In the rows, 128 means zero.
First come named turns, each shown by rows before and after it. For each pair of rows after them, which turns, in which order, take the first row to the second? The first pair is done for you.
veg (before => after):
[116 122 155 109 115 115 140 185 146 209 165 173  98 120 186 102 144  93
 143 149 129 156 136 187 114 154 111 125 155 162 140  93 163  99  83 142
  57 113 128 165  84 163 105 125 140 191  97 136 142 125 155 137 151  92
 169  96 115 101 116 125  99 135 122 144  31 159 146 169 130 135 136 126
 177 103] => [111 125 154 104 128 102 158 196 142 201 178 169  99 138 178  94 150  96
 136 150 136 160 137 169 121 153 107 120 152 158 127 102 164  99  96 152
  55 127 121 174  73 171 110 113 143 168  98 139 146 130 147 130 158 112
 179  88 107  99 113 124 113 128 124 147  26 141 147 147 122 138 134 127
 183 104]
[114 120  95 158 145 151 137 117 147 121 161 144 128 117 162 130 107 142
 121 158 131 123 110 108 130 137 123 116 129 115 150 117 131 167 114 123
 113 118 106 148 169  95 119 146  70 141 152 101 146 102 127  96 141 102
 120 111 142 120 144 145 147 140 127 147 108 121 114 132 130 125 131 136
 123 137] => [110 125  93 158 154 144 145 127 142 117 169 139 123 134 159 126 110 145
 117 159 134 124 111  98 134 136 125 109 130 114 139 127 128 167 118 128
 114 125 102 153 161  95 126 139  70 126 152  98 152 108 122  93 145 114
 131 107 131 118 140 146 155 137 126 145 106 109 114 117 124 129 128 135
 127 141]
[117 121 143 124 108 167 101 105 129 118 115 136 108  96 134 153 119 124
 135 107 142 145 145 127 127 124 138 131 118 136 144 144 121 126 134 120
 113 140 134 130 161 120 137 125 152 164 123 145 110 117 127 134 116 113
 110 138 172 138 117 104 130 142 152 117 119 148 128 158 132 126 151 123
 120 110] => [109 111 144 123 122 154 121 122 126 112 126 153 109 104 123 156 130 126
 123 125 146 148 140 109 129 114 132 134 103 138 130 143 130 139 147 129
 114 142 129 143 157 129 136 110 153 153 130 151 109 113 120 132 130 122
 112 121 176 135 116 108 144 128 149 118  95 133 133 144 126 128 151 128
 130  96]
dese (before => after):
[172 114 116 161  97 170 105 136 111 134 119  44 111 116 137 147  95 120
 151 118 155 167 139 125 114 130 112 122 171 110 146 172 139 102 107 136
 152 120 123  97 180 147 155 119 140 138 121  98 141 119 117 114  94 103
 120 152 138 114 170 130 134 132 110 137 158 112 110 138 128 137 144 137
 141 174] => [168  95 112 168 104 170 112 142 115 134 126  67 105 103 141 153  97 127
 134 137 155 176 122 118 109 114 106 127 164 115 151 167 144 123 102 137
 149 102 120 113 201 145 146 117 122 145 140  97 131  99 120 111 109  87
 110 137 163 111 175 138 131 122 105 143 130 106 114 146 129 131 149 142
 147 154]
[128 116  79 152 131  74 181 167 159 108 149 153 126 137 152  86 126 159
  97 149 132 120  73  94 163 147  90  98 162 132  96 133 139 180  98 123
 106 142  81 160 172 164 116 122  84 122 183 106 133 111 148  81 121 142
 133 130 155 140 155 165 143  88 130 111 105  89 120 140 140 121 135 128
 142 112] => [135 151  84 136 120  66 170 160 148 108 141 104 143 172 142  65 128 154
 127 112 137 108 106 101 171 178 103  81 171 123  85 152 129 137 113 128
 111 179  85 127 129 173 135 123 120  97 152 111 157 150 134  81  96 179
 160 158 106 150 143 145 154  97 138 102 154  95 113 118 136 134 121 120
 139 152]
[ 92 152 114 113 180 134 162 169 131 107 163 120 112 163 121  92 127 129
 130 139 119 141 132 118 138 162 105 119 134 129 100 178 136 121 181 132
 119 173 113 149 123 118 139 107 135  72 133 110 147 102 121 118 131 168
 148 143  97 140 121 160 113  96 153 120 138  99 114 107 112 121 141 155
 157 150] => [109 168 121 109 143 151 129 129 139 126 125  93 123 135 127  92 117 119
 163 102 109 125 157 159 130 180 124 127 153 134 127 169 123  87 164 115
 123 171 131 112 118 108 133 135 149 108 110 108 142 114 133 130  98 150
 139 178  88 145 119 142  86 121 157 109 183 143 106 140 128 119 143 144
 135 174]
tib (before => after):
[160 105 105 167 156 148 101 113  90 165 130 144 113 146 122 106 153 129
 156  60  95 118 107 172 103 148 195 139 201 151 132 121  70 122 138 129
  60 176 141  37 110 147 128 113 155 102  97 117 120 161 198 154 168 161
 161 157  76 158 115 122 160 174 189 126 143 119 138 106 150 134 123 114
 135 146] => [144  87 104 164 183 129 134 147  83 154 152 166 108 163 107 110 167 132
 132  88 108 127  95 138 113 129 181 138 175 151 107 127  84 146 160 143
  56 185 125  72 103 166 131  89 155  77 115 132 117 155 190 145 195 181
 166 129  84 154 113 132 183 155 188 129 108  89 148  77 134 134 126 123
 150 126]
[118 136 128 127 106 117 127 118 115 128 122 121 144 124 122 132 154 124
 124 124 141 120 134 131 129 125 138 138 110 134 117 134 133 122 131 117
 130 125 136 120 127 142 132 122 149 118 116 126 119 119 145 128 119 128
 114 140 143 139 133 115 126 126 135 121 127 136 118 135 133 129 143 125
 129 126] => [120 140 128 127 105 116 128 123 115 126 120 113 144 131 121 129 150 126
 124 121 140 120 136 132 129 129 141 136 111 135 117 133 133 119 132 116
 131 129 134 117 122 142 133 121 149 113 116 121 123 120 143 126 118 133
 119 142 138 140 130 112 126 126 137 122 134 133 117 132 133 128 139 121
 129 130]
[ 98 116 169 146 170 143 157  66  90 140 221 181 118 141 138 112 103 108
 154 152  99 133 141 111 123 124  80  87 123 166 125 146 122 157 120 133
 137  86  86 151 133 121 111 124  99  64 162 110 138 127 198 108 146 127
 116 127 154 129  96 156 166 157  92  99 140  96 140  77 111 161 113 108
 111  76] => [102 109 172 148 155 156 145  45  95 151 208 187 119 111 146 119 101  99
 162 152  90 128 142 128 114 122  85 100 129 178 141 133 119 157 110 121
 140  70  96 142 146 114  97 138  96  92 157 110 126 117 210 116 139 103
  96 136 170 130 102 154 150 167  90  95 144 120 135 103 115 155 119 105
  98  70]
[117 115 126 125 135 136 146 126 120 128 106 160 143 113  91 151 138 119
  90 158 116 124 117 102 156  89 123 148 102 157 130 111 140 148 130 128
 148 125 115 143 139 155 116 111 150 141 135 164 139 110 118 131 136 127
  97  88 123 112 155 136 122  95 138 130 100 118 139 132 116 121 136 137
 118  83] => [134 129 132 129 106 158 112  97 128 138  83 138 144  91 106 145 121 112
 116 130 104 119 130 140 149 107 136 149 124 161 160 105 127 126 109 112
 153 116 132 109 143 139 111 137 151 169 120 151 138 115 130 137 110 104
  89 119 119 117 157 128  96 117 141 126 140 151 131 161 130 120 135 129
 100 104]
Now pairs of rows:
(2 to 3 turns a pair)
[137 133 115 151 133 117 124 145 141 105 138 102 124 164 135 140 117 157
 141 140 131 145 115 115 151 118 126 112 149 110 130 144 128 135 114 135
 104 124 106 138 173 105 129 136 130 111 126  99 151 142  98 113 138 151
 144 122 126 109 120 145 120 105 113 146 147 112 131 117 143 124 130 120
 126 156] => [144 133 118 152 116 130 107 125 148 114 121 101 126 138 141 145 110 149
 151 128 122 137 116 137 145 121 135 120 155 117 148 130 123 129 102 127
 103 110 116 130 185  93 124 153 129 137 123  95 140 135 108 124 131 129
 132 134 132 113 122 139 102 117 111 143 156 132 128 145 152 119 135 120
 116 154] -> dese, dese
[142 118 148 129 151 111 152 144 135  80 133 140 126 127 100 117 161 132
 151 155 135 132 128 140 122  98 136 120 109  88 121 166  90 129 156 132
 128 140 142 111 116 147 147  68 147 126 120 128 136 152 125 117 133 179
  93 113  64 151 127 121 110 136  97 133 141 101 145 100 141 161 112 114
 138 115] => [137 107 154 122 149 111 157 138 137  86 125 153 125 106  98 128 167 127
 147 164 137 128 128 145 120  88 135 131  99  99 123 155  99 131 157 128
 129 130 143 113 118 150 141  68 153 140 122 145 122 149 131 125 137 169
  78 106  80 151 129 122 102 138  94 133 126 108 146 112 142 162 117 116
 133  98] -> dese, tib, tib
[166 115 138 175 167 148 154  82 118 136 173 125  97 155 186 133  94 156
 125 157 110 115 128  72 156 162 102 131 178 132 145 132 105 178 101 171
  98 114 158 175 162 117 125  51  87  62 138 104 165 122  95  73 114 116
 139 136 126  96 121 148 132 127 142 162 133 116 130 118 136 131 108 114
 163 119] => [179 122 145 176 142 166 127  55 125 147 148 113 105 130 193 133  83 146
 145 136 101 105 136 101 147 174 110 139 191 135 170 119  99 164  83 155
 102 107 171 152 169 105 114  72  87  90 129 101 160 126 105  83  92  91
 128 155 127 101 120 141 110 141 146 160 159 146 122 150 149 126 110 107
 144 128] -> veg, dese, veg
[118  50 125 147 127 225  74  67 178  95  87 147 139 103 150 126 112 110
 161  85  87 129 149 221  84  90 151 112 170  85 140  80 106 134  97 113
 138 118 149 113 158  97  98 137 139 114  71  57 135 143 153 124  95  89
 118 158 145 135 167 115  99 180 125 132 158 106 153 141 122 110 203 123
 142 166] => [114  40 113 161 144 225  85  82 182  85 113 160 125 118 159 127 107 119
 140 101  90 141 129 203  86  77 140 107 172  81 138  86 105 158  92 123
 129 110 139 138 173  95  99 131 113 103  90  37 141 130 149 113 114  84
 122 146 156 126 173 129 107 170 119 139 136  88 155 131 124 107 205 131
 154 158] -> dese, tib
[165 136 157 119 118 128 162 150 122 155  95 175 184 112 147 119 117 134
 135 128 176  66 148 139 142 142 152 152 104 162  81 115 109 148 150 139
 140 153 121  92 101 136  56  96 156 135  77 137 120 138 195 161 107 115
  71 122 110 130 144  81  87 137 122  86 107 124 143 125 115 148 151 121
 111 117] => [156 126 152 121 135 124 177 163 121 145 108 189 179 124 148 120 121 138
 117 146 183  74 136 121 144 129 144 151  93 162  71 120 115 164 158 146
 138 149 112 110 104 140  55  88 146 125  92 139 122 132 188 156 122 121
  74 107 115 123 147  86  98 123 121  92  85 104 149 113 111 147 152 122
 120 106] -> dese, dese
[125 107 117 104 148 108 141 121 107 120 111 125 133 117  99 138 148 117
 124 128 139 103 128  90 135 131 122 140  94 132 111 133 134 119 147 145
 133 135 134 140 101 169 119  95 153 130 101 148 121 143 121 144 132 124
 152 124 115 121 124 123 165 113 141 143 119 120 130 115 167 113 130 146
 152 120] => [135 127 117 107 129 119 119 102 111 126  99 103 135 124 108 130 135 116
 147 103 133  99 139 106 133 150 131 130 113 130 124 135 122 101 134 141
 134 139 141 118  96 163 119 108 156 138  89 134 135 156 124 144 116 123
 156 149  98 123 122 119 152 133 143 141 153 136 122 123 171 113 123 141
 145 146] -> tib, tib, tib
[116 121 126 173 178 133 118 118 183 142 144 179  94 104 164 161  93 135
  82 187  95 130  70 145 125 114 141 128 134 133 146 120 111 167  90 138
 130  79 136 111 178 100 105 154  97 157 152  84 113  79 127 145 120  87
 104 133 179 110 123 146 114 152 124 185 136 138 134 194 155 120 161 152
 124 105] => [113 161 113 175 208 107 130 155 166 114 182 133  99 198 157 129  93 155
  87 172 114 142  78 108 145 134 141  86 147 103 105 157 103 152 108 165
 122 127 115 116 133 110 138 125 103  77 146  61 164 117  98 123 124 150
 158 138 121 103 113 145 158 144 124 188 161  87 132 123 137 130 137 155
 149 149] -> tib, dese, dese
[124 158 110 141 119 126 104 122 129 136 116  92 121 136 134 135 131 127
 150 107 144 123 143 160 115 153 152 108 148 118 118 142 104 107 117 116
 118 151 110 109  96 123 125 130 140 123 121 129 144 147 121 137 108 133
 149 162  95 129 115 123 125 155 136 101 193 135 125 134 151 141 132 111
  96 156] => [105 110  97 160 150 126 134 149 138 132 145 151  97 114 141 156 133 138
 103 162 140 140 100 135 108 113 130 125 127 127 118 127 118 168 110 121
 110 112 101 160 142 121 111 116  92 133 168 125 124 103 125 126 149 101
 125 112 148 115 125 151 129 131 126 116 122 113 137 142 148 126 149 125
 112 102] -> dese, dese
[118 117 133 126 140 117 135 143 124 118 134 153 138 122 128 127 148 135
 112 144 129 127 135  97 123 113 135 131 113 117 121 116 129 129 130 128
 130 119 113 141 130 137 119 123 127 134 141 130 115 122 132 118 146 140
 125 112 140 134 124 134 122 113 126 118 114 114 128 132 131 120 130 140
 125 118] => [121 115 138 116 135 116 136 140 121 122 128 149 142 118 121 128 152 130
 116 141 127 122 143  99 124 113 138 137 109 121 121 116 131 120 135 123
 134 123 118 136 119 143 120 123 141 136 132 141 111 127 129 122 138 144
 123 115 135 138 121 130 121 116 127 115 120 123 129 133 132 124 130 136
 121 119] -> dese, tib
[162  48 153 112 120 117 127 142 116  90  94 177 132 146  64 152 148  70
  82  98 108  93 158  95 173 106 112 130  91 171 151 158 131 170 132 125
  98 174 155 158 101  96  92 113 142 105 135 170 111 102 134  62 164 120
 117 123 115 120 143 137 143 174 150  78 108 153 164 112  94 117 141 137
 149  63] => [164  46 153 118 119 123 121 136 120  92  95 184 130 135  72 155 146  71
  80 102 106  95 151 101 166 102 111 135  93 171 159 151 128 178 126 121
  98 159 156 160 112  87  87 118 133 115 140 160 110  95 140  59 163 109
 112 122 122 115 146 140 138 176 151  79 104 158 161 121 100 111 146 135
 149  62] -> tib, dese
[149 116 147 115 143  90 124 159  93 133 143 133 115 117 126 108 124 143
 106 112 130 143 122 143 129  94 123 120 115  96 113 143 130 123 140 152
 111 154 126 154 123 122 115 143 141 176 117 158 169 157 143 169 125  99
  89 124 125 125 130 133 134 148 165 142 116  89 145  73 144 109 103 130
 123 173] => [155 118 151 115 132  99 112 145  96 138 133 129 119 104 127 109 122 137
 117 105 125 137 127 155 127  98 127 122 117 100 122 136 126 117 132 145
 110 152 130 144 124 116 113 152 149 193 111 158 166 156 150 176 117  89
  79 131 130 128 129 128 124 155 165 142 128 103 145  87 150 107 106 128
 117 173] -> dese, veg
[120 136 135 146 137 122 144 147 129 128 144 137 118 140 124 131 140 140
 114 153 136 145 129  95 126 105 112 134 111 129 113 128 122 145 141 143
 132 123 121 137 133 127 140 117 121 112 147 126 130 139 135 116 137 145
 119 116 123 121 134 129 152 103 125 131 106 108 141 113 125 119 125 125
 141 129] => [134 158 141 139 103 137 112 115 128 141 113 107 130 129 127 126 131 131
 148 113 127 131 153 129 123 128 129 131 132 131 132 127 110 111 129 129
 135 130 133  99 124 116 143 137 141 129 124 121 132 155 140 127 110 138
 120 151 106 130 132 114 136 126 130 121 152 143 131 134 134 123 121 115
 121 158] -> dese, veg
